The same turns and mirrors carry the whole set onto itself, and each row onto the other rows of its family. Which rows share a family with each named row? Give them in list order.
These 32 rows form 4 families of 8 rows each.
q_2: -18 10 12 13 -1 -9 2 4 2 2 10 7 3 14 -1 -8 1 -1 -2 -2
q_134: 10 2 -8 1 -7 -4 -16 -1 -6 8 -13 3 -8 14 7 1 -3 -4 7 -16
q_78: 9 0 11 0 3 -3 1 7 -14 4 -6 9 4 4 15 -16 5 1 0 6
q_359: 13 -8 1 -2 0 1 -7 -2 -17 -11 -1 2 -3 7 6 -17 4 2 0 5
q_928: 0 3 14 8 1 -10 0 9 -15 2 0 7 9 2 9 -15 8 -1 -4 1
q_685: -1 6 -9 4 -9 -5 -15 -2 1 9 -6 2 -9 19 1 4 -6 -4 6 -18
q_113: -8 6 4 -2 1 3 5 -2 9 6 3 12 -9 23 7 -7 -7 4 7 5
q_121: 1 0 11 -6 -2 -13 -5 11 -1 1 -7 -7 5 -2 -2 -6 13 -12 -5 6
q_159: 7 3 -5 8 -9 -10 -18 3 -12 7 -10 1 -2 8 5 0 1 -6 2 -18
q_437: 12 -7 -3 -7 0 6 -5 -6 -9 -9 -1 3 -9 14 7 -15 -2 4 4 7
q_195: -14 5 9 -2 -3 -14 -2 7 12 2 2 -6 0 8 -9 -1 7 -11 -3 3
q_981: -6 1 -3 0 -3 4 -3 -9 5 -10 10 3 -13 22 -4 -10 -6 4 5 3
q_454: -18 10 7 5 0 -2 4 0 9 4 8 10 -5 21 1 -7 -4 2 3 1
q_176: 3 -2 2 -18 -1 -1 -1 4 12 6 -10 -2 -9 11 3 -4 2 -7 4 11
q_322: -4 7 -7 9 -10 -8 -15 0 0 7 -4 1 -7 17 -2 5 -3 -6 4 -20
q_990: 7 -3 8 -12 -1 -8 -4 10 -2 3 -11 -5 1 -1 3 -7 11 -10 -2 9
q_65: 4 3 -10 2 -9 -3 -15 -2 -1 9 -11 4 -10 18 4 4 -5 -4 7 -17
q_126: 2 5 -4 12 -10 -11 -17 3 -9 6 -7 0 -1 9 1 1 2 -7 2 -20
q_492: -14 5 5 -7 -3 -8 0 4 18 4 0 -5 -6 13 -8 0 2 -9 1 5
q_365: 9 -1 6 -7 3 3 2 3 -7 6 -7 11 -2 11 17 -14 0 3 4 7
q_871: -6 1 2 -15 -2 -3 0 2 19 5 -4 -3 -10 14 -3 -1 1 -8 4 9
q_207: -14 3 0 8 -4 -1 -4 -6 3 -12 14 1 -8 20 -8 -9 -2 2 0 -1
q_787: 8 -4 4 -18 0 -4 -3 7 5 5 -13 -3 -5 5 5 -6 6 -8 2 11
q_476: 7 -4 5 7 -2 -5 -8 1 -19 -13 3 -1 3 4 2 -16 7 0 -4 2
q_947: -3 7 -4 11 -9 -11 -16 2 -4 6 -4 0 -3 13 -1 3 -1 -6 2 -20
q_883: 10 1 -7 4 -8 -6 -17 2 -10 7 -13 2 -4 11 6 0 0 -5 4 -16
q_889: -9 2 12 -1 -3 -15 -4 11 5 1 -1 -7 4 1 -7 -4 11 -12 -5 4
q_588: 3 -4 -5 -6 -1 8 -4 -8 0 -9 4 4 -14 20 3 -12 -6 5 5 6
q_669: -11 8 15 14 0 -12 0 7 -8 1 7 6 8 6 2 -11 7 -2 -4 -1
q_398: 3 2 3 -8 2 6 4 -1 3 6 -4 12 -8 19 14 -11 -5 4 8 8
q_904: -4 0 7 13 -3 -8 -7 1 -14 -14 11 -2 3 6 -4 -13 7 -1 -6 -2
q_850: -12 3 4 13 -3 -7 -6 -2 -5 -13 15 -2 -1 12 -9 -10 3 0 -4 -2

The rest of the family of q_883: q_134, q_685, q_159, q_322, q_65, q_126, q_947
The rest of the family of q_78: q_2, q_928, q_113, q_454, q_365, q_669, q_398
The rest of the family of q_121: q_195, q_176, q_990, q_492, q_871, q_787, q_889

The same turns and mirrors carry the whole set onto itself, and each row onto the other rows of its family. Which rows share a family with each named row? Give them in list order.
These 16 rows form 4 families of 4 rows each.
q_940: -4 5 2 13 2 10 -17 5 -8 0 -4 -12 -3 -1
q_457: -7 -10 -4 8 12 5 4 -13 0 2 16 12 -1 0
q_388: 4 4 6 0 -7 5 0 4 5 1 11 2 15 -4
q_487: -15 -3 -5 9 6 -7 -8 -19 10 9 -1 -6 3 -4
q_852: -7 5 0 0 -7 7 -16 -5 6 5 -4 -11 10 -8
q_255: 11 8 -1 -5 1 9 -5 7 -3 -3 6 0 8 -8
q_318: -1 -2 0 15 12 -2 -13 -19 -8 1 -2 -10 -4 1
q_199: 1 -2 -5 5 14 -5 7 1 0 0 14 9 0 -5
q_966: -9 -5 -10 8 9 8 -13 -25 -1 7 -1 -4 -2 -5
q_703: -13 -7 -10 4 16 -4 -7 -14 6 2 0 -1 -6 -7
q_546: -4 -3 10 5 1 11 -5 9 -4 -12 10 3 -1 3
q_843: 2 2 -1 6 0 16 2 8 -3 2 15 7 5 -3
q_234: -4 -3 0 9 7 -9 8 -9 7 4 15 7 8 -1
q_798: 0 6 -6 5 -3 19 -16 -3 -5 8 -2 -8 4 -7
q_729: -4 2 -6 -5 3 9 -19 -10 1 -1 -8 -9 2 -11
q_568: -1 -10 8 7 10 0 -2 -15 -5 -10 12 6 -2 4

The rest of the family of q_199: q_255, q_703, q_729
The rest of the family of q_568: q_940, q_318, q_546

The same turns and mirrors carry the whole set onto itself, and each row onto the other rows of its family. Which rows share a family with each named row? Give them in list order.
These 32 rows form 4 families of 8 rows each.
q_907: -5 6 -5 7 11 4 3 -14 -14 2 3 2 0 -10 1 6 9 -13 -16 2 0 -3 2 -9
q_109: -10 4 -1 10 10 2 1 -15 -13 4 1 0 1 -8 2 2 7 -10 -14 8 6 -2 -1 -11
q_280: -4 -1 -9 6 6 -1 0 6 -15 -15 4 -6 4 10 2 5 11 -7 7 -12 1 7 1 0
q_114: -9 -11 3 3 6 -3 2 -13 -8 -10 24 -4 1 2 8 5 -4 9 -8 -5 -11 7 2 -5
q_355: -9 -10 -1 6 7 -4 6 -12 -9 -12 17 -9 -4 4 9 8 -8 11 -10 -1 -9 1 -4 -4
q_584: 4 4 2 -1 -2 1 -6 -9 7 5 8 10 -1 -9 9 -7 -1 8 -6 11 -3 4 9 9
q_500: 10 3 -3 -8 2 -4 0 -2 15 -6 -4 -10 7 -8 -5 -10 -8 0 0 -9 3 -3 -5 0
q_334: 1 0 -9 8 5 4 0 12 -13 -11 2 -3 5 10 -1 5 2 -5 -2 -10 3 14 4 1
q_503: 2 -1 -5 4 -1 3 -3 -6 3 8 7 14 -2 -10 10 -6 2 6 -8 13 -6 4 6 11
q_514: 5 2 4 -3 -1 2 -3 -7 -1 5 5 5 -6 -11 11 -9 7 9 -5 9 -12 3 8 6
q_890: 10 -14 -1 7 -7 -2 -3 -4 0 7 -4 -4 7 4 13 8 -6 8 -8 -2 3 -3 -14 -9
q_150: 18 5 -4 0 7 7 1 -5 4 -4 7 14 10 0 -5 3 12 12 9 0 2 7 -9 3
q_232: -2 -11 -2 6 12 -4 10 -7 3 -13 10 -2 -8 -3 -17 -9 0 1 5 -3 -5 3 -9 -9
q_283: 6 -9 -1 2 -1 -4 -1 -9 2 6 -3 -7 8 -2 14 8 -8 11 -11 0 8 -5 -13 -7
q_418: 7 7 -9 3 7 1 -3 1 8 -2 -1 -17 13 -5 -2 -9 -9 -8 -5 -5 -2 5 -6 5
q_395: -3 -6 2 6 7 3 4 -15 -8 -8 22 -5 0 4 7 5 -8 11 -11 -7 -13 2 -2 -7
q_474: 10 10 -5 -5 5 0 0 -2 11 -1 -2 -13 6 -5 -4 -8 -6 -5 -3 -14 -2 -5 -6 -2
q_633: 0 -7 -2 8 14 -3 7 -11 4 -8 11 -1 -7 -7 -14 -15 7 0 5 -1 -3 5 -12 -9
q_733: -5 -11 -5 11 9 -2 7 -3 5 -5 10 -1 -10 -5 -13 -16 2 2 2 -2 -7 5 -9 -11
q_223: 9 -19 -7 4 -5 -2 2 -5 -3 13 1 -11 13 1 5 12 2 4 -6 -2 1 -3 -11 -5
q_96: 5 8 -5 3 -4 4 -3 -9 5 7 6 9 0 -9 9 2 1 6 -6 15 -2 -1 7 10
q_528: 13 8 -6 -3 2 -2 -3 -2 12 -3 -3 -13 5 -3 -2 -8 -7 -7 -1 -8 4 -4 -4 7
q_321: -4 0 -9 2 7 3 -3 5 -12 -19 7 3 7 4 0 5 13 -5 8 -9 0 8 1 -7
q_589: 2 -5 -13 8 5 0 -3 8 -13 -15 -1 3 3 5 4 3 11 -6 7 -11 0 8 0 -4
q_554: 14 -3 1 0 9 1 8 -2 0 9 7 11 12 0 -7 9 10 13 5 -5 -5 12 -5 -3
q_368: -10 3 -5 9 5 2 -1 -12 -13 0 3 4 0 -7 0 11 8 -11 -10 8 4 -4 6 -12
q_991: 5 -7 -1 13 14 -3 -3 -10 4 -8 11 0 -9 -8 -11 -14 3 -1 -4 3 -5 10 -12 -13
q_898: 20 2 -3 1 13 7 0 -8 1 -1 9 16 12 1 -5 8 6 11 5 -7 -4 8 -8 3
q_74: 20 -3 0 0 8 1 2 -7 2 0 10 13 8 4 -8 7 9 9 11 -5 0 6 -8 1
q_61: 8 -15 0 6 -3 -5 -2 -8 -2 10 -1 -3 11 4 10 14 -6 5 -9 0 9 -3 -10 -7
q_687: 4 -13 1 -1 2 -2 -3 -13 -6 -8 25 -6 -4 0 8 5 1 8 -10 -8 -14 4 3 -5
q_296: 1 4 2 10 10 7 -3 -12 -17 0 -4 0 -7 -5 -4 0 8 -10 -16 5 4 -2 -4 -8

The rest of the family of q_554: q_334, q_514, q_418, q_223, q_991, q_687, q_296
The rest of the family of q_114: q_109, q_280, q_584, q_633, q_528, q_74, q_61
The rest of the family of q_355: q_500, q_150, q_232, q_283, q_96, q_321, q_368

